0: array([577, 385, 661, 519, 728, 707, 435, 492, 592, 292, 565, 440])
1: array([463, 456, 684, 805, 455, 526, 510, 583, 607, 311, 355, 479])
2: array([575, 355, 449, 383, 608, 540, 545, 663, 391, 337, 731, 355])
3: array([559, 489, 394, 660, 474, 335, 521, 641, 411, 479, 579, 242])
4: array([476, 377, 576, 657, 479, 462, 394, 891, 487, 712, 718, 000])
5: array([467, 557, 478, 339, 447, 598, 720, 692, 517, 496, 530, 388])
6: array([394, 622, 364, 478, 430, 386, 378, 634, 675, 729, 554, 289])
7: array([571, 485, 517, 653, 534, 390, 421, 602, 517, 540, 690, 230])
8: array([473, 634, 371, 295, 497, 519, 218, 508, 378, 545, 599, 337])
9: array([600, 551, 462, 575, 608, 575, 767, 187, 346, 284, 402, 745])
10: array([459, 641, 583, 503, 520, 747, 897, 414, 398, 290, 272, 794])
11: array([585, 352, 677, 492, 759, 682, 442, 497, 537, 285, 605, 419])
12: array([572, 583, 469, 508, 624, 581, 773, 200, 325, 326, 443, 723])
13: array([529, 438, 544, 468, 433, 585, 636, 309, 320, 426, 477, 703])
14: array([597, 709, 424, 578, 596, 534, 663, 297, 306, 347, 565, 582])
15: array([418, 186, 508, 206, 387, 601, 644, 687, 261, 605, 611, 643])
16: array([570, 555, 217, 213, 396, 304, 344, 479, 432, 549, 783, 323])
17: array([499, 508, 358, 431, 440, 430, 351, 398, 314, 657, 490, 484])
18: array([486, 520, 164, 338, 162, 481, 304, 528, 424, 554, 715, 603])
19: array([528, 668, 391, 613, 648, 675, 611, 274, 197, 237, 296, 601])
20: array([365, 389, 484, 610, 224, 544, 647, 516, 420, 592, 203, 822])
21: array([542, 496, 501, 517, 412, 449, 520, 577, 442, 488, 462, 360])
22: array([469, 369, 572, 614, 426, 519, 655, 582, 400, 464, 478, 610])
23: array([457, 335, 647, 346, 645, 521, 449, 539, 475, 491, 496, 531])
24: array([344, 417, 495, 664, 264, 511, 618, 543, 483, 633, 190, 724])
25: array([310, 059, 897, 382, 840, 834, 611, 709, 331, 560, 516, 620])
26: array([479, 465, 450, 204, 579, 429, 539, 440, 471, 492, 432, 573])
27: array([511, 534, 656, 318, 940, 488, 241, 299, 836, 451, 388, 552])
28: array([523, 412, 414, 268, 464, 518, 376, 569, 440, 420, 832, 457])
29: array([481, 807, 259, 486, 419, 286, 073, 479, 973, 929, 661, 184])
30: array([479, 373, 554, 607, 530, 464, 427, 903, 467, 725, 747, 000])
31: array([545, 583, 422, 563, 317, 332, 446, 328, 354, 657, 570, 745])
32: array([612, 801, 150, 526, 413, 369, 290, 350, 429, 254, 607, 377])
33: array([435, 411, 542, 526, 578, 508, 628, 570, 617, 620, 497, 550])
34: array([412, 572, 480, 449, 518, 570, 438, 379, 590, 513, 421, 529])

array([512, 506, 483, 553, 429, 415, 463, 575, 437, 504, 434, 358]) 21 3
array([562, 617, 533, 380, 554, 551, 446, 378, 618, 421, 582, 647]) 34 26
array([569, 610, 526, 384, 561, 532, 450, 406, 614, 416, 601, 598]) 34 26
array([547, 566, 449, 538, 297, 367, 488, 303, 314, 619, 556, 830]) 31 13
array([537, 523, 219, 184, 408, 326, 349, 458, 391, 557, 767, 378]) 16 28
array([529, 656, 385, 580, 631, 669, 664, 306, 188, 253, 272, 616]) 19 12
array([543, 545, 464, 549, 441, 452, 480, 533, 446, 487, 434, 346]) 21 3
array([377, 235, 843, 972, 501, 598, 645, 710, 603, 551, 393, 279]) 1 22
array([592, 646, 216, 641, 135, 247, 451, 285, 395, 495, 366, 723]) 31 17
array([519, 506, 556, 546, 552, 451, 498, 513, 504, 426, 537, 380]) 21 7
array([354, 588, 512, 396, 482, 531, 363, 458, 545, 625, 406, 449]) 34 17
array([487, 789, 259, 414, 457, 300, 021, 455, 966, 944, 697, 212]) 29 6
array([432, 517, 528, 499, 514, 528, 433, 430, 670, 531, 411, 516]) 34 33
array([627, 544, 537, 468, 631, 471, 296, 553, 606, 530, 653, 230]) 7 8
array([505, 464, 411, 404, 433, 438, 320, 445, 290, 684, 494, 505]) 17 8
array([516, 489, 683, 363, 941, 435, 187, 378, 885, 486, 434, 493]) 27 0
array([482, 435, 714, 780, 467, 517, 499, 609, 598, 310, 370, 446]) 1 22
